Some points, each followed by its number:
[ 0.26  0.96 -0.26 -0.38  0.23 -0.16 -0.23  0.52] 0
[-0.2   1.93 -0.77 -0.35  1.35 -0.72  0.19  0.5 ] 1
[-1.7   3.63 -1.06 -1.54  0.14  0.44 -0.42  0.28] 2
[-0.99  2.86 -0.99  0.55  1.39 -0.88  0.45 -0.45] 3
[-0.65  4.5  -1.15 -0.7   1.83 -0.83  0.69  0.41] 4
[ 0.56 -0.8  -1.    2.74 -0.94 -0.13  0.13 -1.08] 5
[-0.12 -0.08  0.4  -0.85  0.49  1.04 -0.89  0.05] 6
[ 0.18  0.85 -0.03 -0.81  0.41 -0.74  0.15  0.57] 7
[-0.92  1.59 -1.13 -0.65  0.21  0.49 -0.28 -0.13] 8
[-0.85  0.12 -0.6  -0.47  1.41 -0.47  0.3   0.16] 9
[ 2.88 -4.66  0.3   1.1  -2.97  2.43 -0.34 -1.94] 10
[-1.14  3.59  1.18 -0.78  1.2  -2.15  1.21  1.97] 11
[ 1.34 -2.45  1.66  1.24 -0.87 -0.44 -0.85 -0.82] 12
[-1.57  1.14  3.87 -3.43  0.9  -1.5  -0.22  3.33] 13
[-0.13 -0.17 -1.15  0.83 -0.72 -0.09  0.72 -0.48] 14
[-0.74  1.33  0.17 -1.25  0.34 -0.57 -0.16  0.66] 15
[-0.33  0.76 -0.13 -0.99  0.07  0.37  0.    0.21] 16
Which three points above are nearest to each new point? Their numbers follow each, nearest first.
[-1.57  2.23 -1.45  0.1   0.72 -0.39  1.4  -0.13] -> 3 1 8
[-0.25  2.64 -0.58 -0.41  1.7  -0.46  0.24  0.58] -> 1 3 4
[ 0.79 -0.03 -0.45  1.03 -0.38  0.52  1.16  0.22] -> 14 0 5
[ 0.35 -1.22 -0.15 -0.04 -0.22  0.76 -0.8  -0.51] -> 6 14 16
[ 1.21 -3.26  0.8  -0.28 -1.79  0.35 -0.35 -0.06] -> 12 10 6
[ 1.25 -5.39 -0.54  0.75 -3.84  1.55 -2.53 -2.92] -> 10 12 5
[-0.57  4.71 -1.01 -0.13  1.77 -0.98  0.72  0.92] -> 4 3 1
[-1.01  3.43  0.16 -0.7   1.11 -1.5   1.01  1.31] -> 11 4 1
[-0.33  0.57 -1.54  0.34 -0.62  0.04  0.93 -0.21] -> 14 8 0
[ 1.06 -2.23  0.87 -0.6  -0.87 -0.43 -0.1   0.64] -> 12 6 7
[ 1.48 -4.63  1.27  1.66 -1.28 -0.11 -0.5  -0.16] -> 12 10 5
